(in the rows, 128 means zero)
Each path below is one point turned by a fixed rotation once a step. After each direction that follows a path, write how fast that rotation turns it, in degrees per step (0 if it stays still).
Each turn is a multiple of 5 degrees from 10 to 175, or 0.
Each row of a path follows its step; steps can be skipped.
Rotation 1:
step 0: [122 139 123 125 122 135 118 128 126 131 133 135 114 128 126 126 119 132
 127 138 133 123 124 131 131 128 132 136 129 127 126 132 122 126 129 124
 126 125 137 128 114 127 128 126 137 133 122 128 123 120 126 137]
step 1: [130 126 125 132 123 138 127 126 126 123 129 132 130 123 121 111 132 128
 127 125 131 125 126 122 133 137 122 129 131 137 128 123 119 119 129 121
 127 124 142 131 135 128 125 138 121 133 127 135 131 124 123 122]
step 2: [121 123 128 124 126 134 122 126 127 123 130 135 127 130 137 124 122 135
 138 130 123 141 130 136 127 139 122 129 138 124 132 116 127 128 124 132
 135 138 123 127 121 122 130 132 123 129 128 140 128 126 128 131]
step 3: [128 129 131 121 121 137 122 129 122 127 123 131 122 124 128 122 126 126
 125 122 127 134 135 127 143 128 132 137 132 137 127 136 119 130 129 136
 129 129 129 136 121 134 130 128 131 121 128 121 116 126 122 139]
step 4: [127 134 128 128 129 130 124 130 130 127 133 126 129 134 138 113 136 126
 127 127 122 129 128 127 133 129 128 129 133 116 124 131 121 124 134 122
 138 119 148 133 123 123 124 127 121 126 121 130 130 127 127 126]
step 7: [120 125 129 129 136 144 114 121 125 127 123 123 125 132 135 124 131 127
 131 129 131 129 134 131 126 121 133 121 135 119 133 132 128 122 122 128
 129 129 139 129 119 120 128 126 131 124 129 132 129 129 121 139]
step 8: [128 139 130 137 126 142 125 138 126 118 136 131 125 125 131 124 121 130
 128 132 124 123 128 127 127 128 130 138 135 129 129 133 119 127 123 119
 127 119 132 134 132 129 133 134 126 127 135 122 118 121 133 131]
step 9: [119 127 122 124 123 134 129 129 121 127 128 131 133 128 126 113 133 142
 127 134 123 123 119 124 132 137 127 126 133 127 134 128 122 137 125 128
 125 129 132 135 118 119 129 135 127 136 123 131 135 136 130 121]
step 10: [120 126 121 129 124 136 119 122 118 127 127 133 120 126 129 124 126 133
 125 131 139 133 126 134 132 140 127 120 131 132 126 121 131 121 118 127
 134 135 134 123 122 129 126 126 132 123 132 125 119 118 126 133]
[128 130 128 127 131 129 129 128 129 126 126 129 129 129 129 128 128 126
 127 128 126 128 128 128 129 124 134 130 128 126 130 126 126 127 130 130
 127 126 127 129 127 127 128 128 127 126 128 127 126 127 128 129]
85
